Named moves come first, each a turn or a mirror and shown by rows before and after it. Which of them, in which order, take the first row of each pair that follows to the second? Write the first one first, as in the answered first pair.
E (before => after):
[318 -79 -221 -126 -229 32 -79 -148] => [-78 47 -299 -156 112 307 -222 -115]
[-41 151 -58 603 317 264 155 -98] => [285 10 -24 613 79 96 278 -190]
[-252 5 -179 -184 -17 280 -226 56] => [256 -216 -102 -174 -347 -23 -74 10]
[-160 -31 89 -79 -77 -79 48 75] => [-122 -48 120 -65 -87 -95 71 58]
B (before => after):
[51 -118 -2 -147 -67 -29 -61 33] => [71 -34 44 102 60 -66 81 10]
[100 -121 -187 -180 -63 74 -244 -51] => [-28 -82 159 47 -15 -361 193 -20]
[0 114 -203 184 278 420 10 -137] => [-219 -184 37 -410 -178 -124 -227 52]
R (before => after):
[143 -30 66 -141 -179 -95 -111 -13] => [-27 24 231 -14 -114 -184 1 -5]
[-177 -43 -23 -71 49 -72 123 17] => [-75 -92 -102 -119 -27 28 -29 23]
[234 -16 134 189 -108 -129 262 -79] => [-416 59 198 67 175 20 80 -12]
[-89 4 163 242 79 -101 144 11] => [-228 20 -83 21 107 143 -189 35]
Now pairs of rows:
Between the rows of a pair lie 2 to 3 moves.
[636 -116 -54 160 -161 -160 134 -85] => [-484 169 238 208 368 24 178 -10] -> E B B
[-292 109 25 -97 180 47 -77 91] => [-88 104 64 235 176 -17 177 109] -> E B R
[314 108 -116 313 77 244 209 3] => [-444 -93 223 -180 -51 -95 -8 170] -> B R R
[-31 17 157 229 7 -210 283 86] => [92 137 -13 356 140 67 212 24] -> B B B
[-379 -110 247 -251 -137 -336 12 148] => [49 44 -350 -124 103 491 -362 -65] -> R B B
[-173 131 -129 -28 199 400 -214 -45] => [-248 182 104 250 262 189 111 -20] -> B B
[-41 -101 -180 -355 -135 215 -403 22] => [491 -19 -39 255 -177 -47 167 -70] -> R B
[510 -97 -224 -23 -295 -65 -93 88] => [321 43 -436 -45 -52 316 -276 63] -> B E R
[217 44 34 328 32 -88 302 -146] => [-81 210 -251 147 212 373 -64 -73] -> E R
[-219 -65 293 -13 -178 -456 14 104] => [-267 219 214 383 208 -63 153 -14] -> R B
[171 -240 -264 -261 -248 -89 -438 -15] => [-464 86 148 331 343 -161 99 5] -> B E
[54 122 -317 55 130 466 -255 -90] => [-525 65 37 -192 105 182 -206 27] -> E B E
[666 -395 -27 -149 -300 -340 131 -155] => [-806 -92 258 -234 310 -117 -10 -9] -> E B
[-102 65 -150 -75 232 400 -250 -10] => [98 71 3 382 324 224 212 -57] -> B E B
[291 27 181 254 -90 -207 251 -8] => [218 -128 158 -99 -292 -289 -9 120] -> B B
[357 -196 199 34 -316 -433 280 9] => [492 -262 -106 -304 -398 -210 -147 3] -> B B
[14 127 145 334 32 -90 391 214] => [-361 85 239 78 1 -173 235 305] -> R E R
[500 -119 -217 -217 -313 42 -163 35] => [-141 320 -115 329 384 355 105 -40] -> E B B
[-170 28 381 67 -50 -301 116 -118] => [-124 -68 313 -101 -159 -355 -25 -102] -> R E R
[-329 188 346 405 215 -138 338 -29] => [-185 23 449 157 -17 -403 343 -8] -> R E R
[46 101 234 85 -99 -176 497 -59] => [-380 102 110 -384 -46 -26 -24 82] -> B B E
[-358 228 228 401 295 38 414 27] => [64 188 -449 110 219 615 -125 -58] -> R R E
[-38 331 -91 37 178 458 -291 -43] => [453 116 175 -72 -333 -252 -55 -34] -> E B
[-80 -122 146 -183 -42 -15 -338 158] => [384 -137 121 39 -147 -100 -140 73] -> B R E
[175 -197 -30 -328 -371 -66 -304 -154] => [-147 -161 315 -215 -300 -345 43 -40] -> R R E
[-337 -133 350 -118 -7 -376 98 117] => [-96 38 -296 -71 215 429 -339 -4] -> R B B
[84 54 98 178 107 -149 335 -16] => [-310 44 -22 -238 165 17 -160 7] -> R B
[-181 -125 104 -294 -159 -209 -224 103] => [422 42 -249 169 17 245 -140 -80] -> B R R
[-152 -62 483 -27 -259 -546 160 21] => [584 51 91 296 -252 -114 208 -211] -> E B E
[196 -35 -418 -141 239 223 1 -132] => [7 -3 -377 -171 353 302 15 -64] -> R R R
[-274 -118 227 -212 -108 -205 36 25] => [382 11 -70 140 -38 139 127 -144] -> B R E
[47 -131 245 58 -176 -416 145 39] => [-266 -144 161 -225 -153 -306 -147 142] -> R E R
[-368 188 -51 -67 168 377 -301 168] => [591 50 18 174 -226 -125 171 68] -> E B
[215 93 92 345 33 29 206 -162] => [-250 -20 -11 -237 32 209 -314 -50] -> R B
[-215 -155 267 -131 -125 -196 -66 109] => [278 -105 -136 -156 -172 135 -264 -12] -> B E B
[393 69 -67 184 37 47 177 -89] => [-180 125 -132 -65 250 251 -139 -29] -> R R
[-464 120 42 -39 125 23 -132 270] => [-122 207 75 385 248 34 222 197] -> E B R
